One turn moves every row onto another: examples first, then more rows asked:
Q_566: [-26.2   3.3  10.6  13.0   9.0   0.6   5.4   1.7  12.0  11.7  -8.0 -20.3
  10.2 -22.0   7.2   2.3 -19.3  19.5 -19.6  10.9   2.8  -6.5 -19.6 -32.4
  15.3 -27.1  -4.5  22.2  -1.4  11.4  -9.0   1.5   8.4  -0.1  12.0  -6.5
  12.2 -20.5 -12.2   4.3  -6.5  21.9  -7.1 -15.5 -21.6   3.5  -3.4   9.2
  32.9  -2.1  -6.7   0.0  -3.7  17.0  11.8 -21.6 -16.7  -9.3  11.9  15.4
   9.9   7.4  18.9]
Q_966: [-28.5  -4.6 -13.0 -10.5  14.0  -2.2   1.1  -4.3  27.0  11.9   6.3 -16.4
  10.1  -6.0  10.1  16.3 -38.6  23.7 -30.8  21.1   6.4  -3.4 -15.4 -24.8
  -1.8 -25.6  -6.2   8.7  -3.8  19.3  -0.2 -24.8 -19.1  -9.4  11.5   3.1
  26.9 -19.1 -13.4 -12.0   4.8  24.0  24.0 -15.5 -28.9  -9.4  12.7   1.9
  30.1   3.3 -19.9 -24.6  17.0  13.8   4.2 -11.3 -11.7  -4.8   6.9   1.8
   4.8  -1.7  18.0]
Q_529: [-30.9 -16.2   2.1  -2.9  18.2   6.7   0.2 -30.6  14.1 -17.2  -0.5 -29.1
  39.8 -30.5  -0.8  -4.4 -24.7  16.0 -34.5   0.9  17.1 -26.5  -3.2  -7.2
  -9.9 -26.4 -14.2  20.2 -16.7  19.5  -0.3  -1.6  -8.7   3.7  16.3   0.3
   0.2 -25.6 -24.3  -5.8   2.8   9.0  18.9  -0.5  -9.8   2.4  12.2  12.7
  27.0  -1.8 -12.3 -10.8  27.9 -11.4  -2.2  13.0  -2.2 -14.1  -0.8 -12.2
  14.6   7.7  -2.5]
Q_938: [-17.9  -6.2  -8.9   3.7  15.2  -3.2 -19.1 -26.8   2.6 -16.2   4.4 -25.4
  27.6 -15.4   7.5   1.7 -26.1  20.8 -25.0   6.5  18.2 -21.4 -17.7  -6.1
 -15.9 -18.1  -4.3  25.6 -20.8  11.1   6.7   3.5 -20.4   6.3  26.8  -5.2
  -1.6 -21.0 -25.1  -2.4 -10.6  -5.6  11.0 -15.5   8.3 -11.0   3.9 -14.2
  16.2   3.4   3.3 -14.5  29.1   6.4  15.5  19.8   3.6  12.9  -3.2  -8.2
  15.2  17.1  -2.1]
Q_478: [-22.3 -10.5   0.1 -10.2  27.8 -10.2   0.5   2.7   8.4  10.0   8.3  -2.4
   7.9  10.7   6.3  26.0 -24.5   5.0  -8.2  20.5  -4.3   1.6 -14.6  -7.2
   7.2 -14.5 -13.8  11.3  -7.9  13.2  -7.8 -18.9 -31.3 -12.2  -0.1   1.0
  16.5   0.7 -33.6  -3.5   4.3  28.3  20.9 -13.0 -11.6 -18.0  10.3 -10.0
  25.4   7.4 -17.1 -17.9  24.6  15.5  25.8  -4.9 -13.0   5.4   4.5   3.8
   8.0  26.6  11.8]
Q_422: [-22.5   3.6   9.2   6.6  17.7   6.5  -2.2   4.8 -10.1   8.4 -13.7 -29.7
  10.8 -12.0   6.9   4.4  -3.9   9.9  -2.0  12.3  -1.4 -23.2 -21.1 -24.2
   3.4 -19.5  -6.5  15.3  -0.8  -3.3 -10.4   1.1  -1.7  -1.9   2.8 -23.4
   8.0 -18.5 -22.5   8.5   6.1  16.9  -9.9 -25.7   2.9   5.8   2.4  -0.7
  31.5   0.5 -29.3 -13.5   8.8  11.0  23.3   0.1  -3.8 -20.1   1.5  26.1
   3.6  23.9  21.3]
Q_521: [-12.9   0.5 -12.5  -3.7  23.4  -8.0  -9.3  -5.8   5.4  -3.1  -4.9 -11.5
  17.1  18.4  10.8  18.5 -35.1  16.9 -18.1  26.0   7.3   1.0 -27.5 -11.2
  -1.8 -31.6  -1.4  15.2 -19.0  15.5   9.7 -15.8 -28.0  -6.9  18.0 -15.7
  16.0 -16.4 -26.9 -12.0   5.4  19.1  21.0 -15.6  -8.9 -16.8  11.3 -10.9
  15.4  -8.7   3.8 -17.6  30.9  20.5  17.1   4.7  -2.9   8.9  -6.4   7.8
   4.2  11.3   7.5]
Q_643: [ -6.1  -3.2 -10.7  -2.2  18.1   0.0   6.7 -17.6  15.3  -2.0   7.3  -5.4
  34.6 -28.4  -6.1  18.2 -11.1  -5.2 -37.7 -14.9  16.6  -9.5  -6.3   1.4
   6.4 -27.0  -7.5  21.2   1.9  16.6  -1.3 -17.4  14.3   4.8  11.7 -31.8
  -3.8  -5.2 -28.6   9.3   8.0  27.6   3.1   2.6 -10.3  16.9   2.3   5.6
  23.0 -12.5 -15.4 -12.1  22.5  17.0   2.3   5.8 -14.4  -5.0   5.2   4.3
   5.1  -5.2   8.7]
Q_203: [-16.4 -17.9  19.7  17.2  18.6  -1.7  11.9   1.3  -2.1   4.0   1.6 -19.9
  10.8 -14.4  12.6   5.4  -2.9   5.2   3.7   7.7  -2.6 -14.5 -16.3 -14.5
  23.1 -14.4  -5.2  22.4 -10.7   9.1 -13.7   6.9  -3.2  -0.7   2.0 -12.4
   2.8  -8.5 -32.1   7.0  -4.9  14.9 -11.3 -12.3  -3.1  -3.4  -2.6  -8.4
  28.1   2.0  -7.4  -2.1   7.2  24.7  34.6   3.7  -5.3  -8.6  11.9  11.5
  15.4  35.2  16.7]
Q_580: [-11.4  -3.2  10.7  17.8  15.5   0.3   4.1   1.2  -6.8  -3.3 -13.8 -16.3
  18.4   4.9  11.4  -2.0 -11.0  19.6  -9.7  17.3   3.1  -8.0 -27.7 -21.9
  10.6 -31.7  -1.4  28.5 -13.0   0.5   3.4   8.3  -8.3   0.2   7.9 -26.6
   4.0 -17.1 -29.7  -1.6   5.0   7.2  -3.9  -9.1   5.1  -5.7  -4.4  -4.8
  23.5 -18.4  10.2  -1.8   3.8  29.5  16.2  -1.4  -8.1   2.4  -5.1  17.1
   4.0  18.0  12.6]
Q_394: [-10.2  -2.5 -13.0  -2.0  17.3  -2.4   8.0 -22.9  14.9   5.9  19.8  -4.9
  23.5 -29.2  -0.6  20.8 -15.4  -2.1 -27.2 -16.5   8.8  -5.3  -5.8 -21.7
   8.6 -21.5 -12.6  28.8   5.7  12.3 -12.0 -14.2  12.4   7.9  16.0  -8.3
  -2.1  -3.3 -14.8   2.5  -4.8  16.1  -8.6  -0.6 -20.3  13.4   2.0   1.1
  20.4  -1.2  -7.0 -19.5  16.3  24.2  -4.1   0.8 -24.3   8.2  15.3   5.5
   2.6  -7.9  12.9]
Q_438: [-25.4 -10.4  -0.7 -12.6  23.0  11.4  -0.3 -23.7 -13.7  -9.0   1.8 -29.9
  30.4 -22.4   2.8   3.2 -19.8  14.7  -6.9   5.1   7.8 -27.4 -13.5 -12.2
  -2.4  -3.1 -16.2  24.0 -16.1   2.1 -16.6   1.8 -11.3   2.6  24.1   9.6
 -13.8 -26.2 -19.9 -14.6  -2.0   1.5  -0.2 -20.0   6.2   7.4  18.1 -11.8
  26.0   9.5 -21.6 -25.9  28.9  -8.7   7.9   6.0   4.1  -9.3   0.4  -2.0
   7.9  11.5  -4.4]
Q_236: [-11.1  -0.2 -14.3  -9.7  39.7   2.1   1.9 -16.9  -7.6   8.5  12.1 -21.4
  26.1 -18.6  -3.7  28.5  -2.0  -6.1 -15.0  -4.4   9.0  -9.9  -9.3  -8.3
  12.3 -26.3 -16.4  15.4  -2.0   3.0 -16.7  -9.2  -6.2  -6.2  10.8 -23.1
  -1.6   3.6 -18.4   3.4   0.6  24.2 -11.6 -14.6   6.2  23.7   7.2  -5.0
  13.8  -1.4 -26.7 -30.2  22.3  12.0   4.6   6.0 -15.4   0.3   4.3   3.2
  -3.1  -0.7  -3.2]
Q_312: [-26.4 -19.1   6.2  -3.1  21.5   1.3   2.2 -23.6   3.6  -1.9  14.1 -25.2
  30.8 -16.1   5.2   3.5 -12.0  17.1 -13.2   8.5   6.7 -24.8  -8.3  -4.7
  -4.0  -6.4  -9.0  18.3 -20.9  18.0  -8.7   4.4 -33.2   0.1   8.8  15.6
  -7.0 -16.4 -37.0 -11.3  -7.6  -5.5  15.8 -13.4  -0.2  -9.8   9.4 -15.9
  34.2   8.8 -19.1 -17.4  17.9   1.0  22.4   8.4   5.8  -4.8   5.1 -13.1
  19.6  26.6   6.4]
Q_496: [-25.3 -10.8  20.5  13.8   6.2   3.0   7.8   6.3   6.5  -2.8 -20.8  -8.6
   8.0 -19.8   8.8  -1.1 -18.1  14.8 -21.3   8.3  11.8 -13.4 -18.8  -9.8
   8.0 -20.8  -5.9  22.2  -4.5  12.8  -1.9  -9.2  18.1   0.0  13.8 -20.5
   5.2 -22.2 -23.6  12.4   7.3  26.9   1.2  -8.8 -14.5  -0.6  -3.8  15.0
  33.2  -4.6  -8.1   5.9  11.5   9.1  11.9  -6.9  -8.0 -10.1   4.2  24.4
   5.2  12.5  19.6]
Q_443: [-25.1 -13.5  -9.9  -1.5   4.9   7.2   1.9 -29.5  18.2  -6.4  12.9 -25.5
  30.4 -34.3   6.6  -1.5 -27.9  19.2 -29.1  -4.1  14.9 -27.3  -7.1 -24.4
 -11.9 -16.5  -7.3  21.2 -11.0  18.1  -5.5  -7.2  -7.7  10.6  21.2  13.4
   4.6 -27.8 -18.7 -12.1  -4.6  -3.5  12.1  -8.8 -20.4  -1.3  12.2  -1.6
  31.6   6.9 -15.2 -23.0  21.1  10.4  -0.7  13.5  -4.7  -8.9  10.9  -4.9
  17.9   1.6  16.5]
Q_68: [ -3.4  -4.3 -15.2  -0.7  24.1  -8.0   0.4 -17.9   3.7  -0.5  12.3  -7.8
  27.1  -8.1   0.7  18.4  -9.7   9.0 -31.0  -6.1  13.3  -5.6 -14.7  -8.1
  -0.4 -20.3 -10.8  32.2  -4.1  -0.5   2.6  -1.8  -5.2   2.6  12.6 -29.9
  -5.6   4.3 -28.9   2.7   1.4   6.7  -2.4   2.2  18.2   3.0  -7.0  -9.7
   9.2 -13.1   2.7 -18.2  15.8  27.8   8.5  12.8 -16.6  25.4  -3.6  -3.2
  -4.3   2.9   0.6]
Q_119: [-26.4 -10.3  -1.4 -18.8  21.9   2.5   6.6   0.6  22.5  -0.7  -5.2  -7.0
  11.4   3.5   6.6  14.6 -45.0  19.7 -27.5  20.4   8.0  -2.8 -15.4  -6.3
  -0.4 -20.1 -15.7  17.9  -5.1  18.1   3.3 -23.3  -6.6  -9.2  15.6  -6.6
  15.2 -22.7 -18.8 -10.5  13.1  38.4  30.2  -3.5 -15.6  -9.8  13.0  12.2
  20.6   2.0 -15.9  -8.7  27.9  -3.6   7.2  -6.5  -8.1  -2.7  -2.6   2.9
   1.1   4.1   3.9]
Q_558: [ -6.1 -16.8  -7.6  -5.3  35.1  -6.2  13.7 -21.1   4.9   6.3  28.6  -5.7
  28.7 -16.9   4.3  29.0   1.5  -3.8 -17.4  -7.3   9.0  -9.3  -3.5   1.6
  14.3 -13.5  -9.0  19.2  -8.3  18.6 -12.3  -9.1 -17.1  -3.6   8.2 -12.8
 -10.6  10.8 -36.0   0.2  -1.0  13.3   0.7  -5.5   0.3   6.6   6.6 -16.8
  17.6  -3.6 -14.4 -27.3  22.1  28.4  12.9  11.0 -10.5   9.0  14.1  -6.5
   2.6   5.6   5.1]
Q_773: [-23.7  -0.8  -5.7 -21.6  26.1   0.5  -0.7  -2.3  -6.5   7.4  -1.6  -7.8
   9.7   7.5   8.3  25.0 -28.8  11.9 -10.5  19.2  -5.5  -8.4 -15.9 -15.5
  -7.5 -12.5 -17.6  10.3  -3.0   0.5 -11.0 -27.6 -19.0  -9.7  11.9  -3.6
   6.8 -14.4 -24.6  -8.1  15.4  21.5  20.5 -19.7  -4.9  -8.3  20.4 -11.1
  24.8   7.2 -32.3 -35.1  35.6   7.4   7.6  -3.3  -8.3  -3.8   0.7  16.0
  -8.4   7.0  15.3]

Q_773 turns into Q_422
Q_478 turns into Q_203
Where do these go?
Q_966 turns into Q_566
Q_521 turns into Q_580
Q_643 turns into Q_529

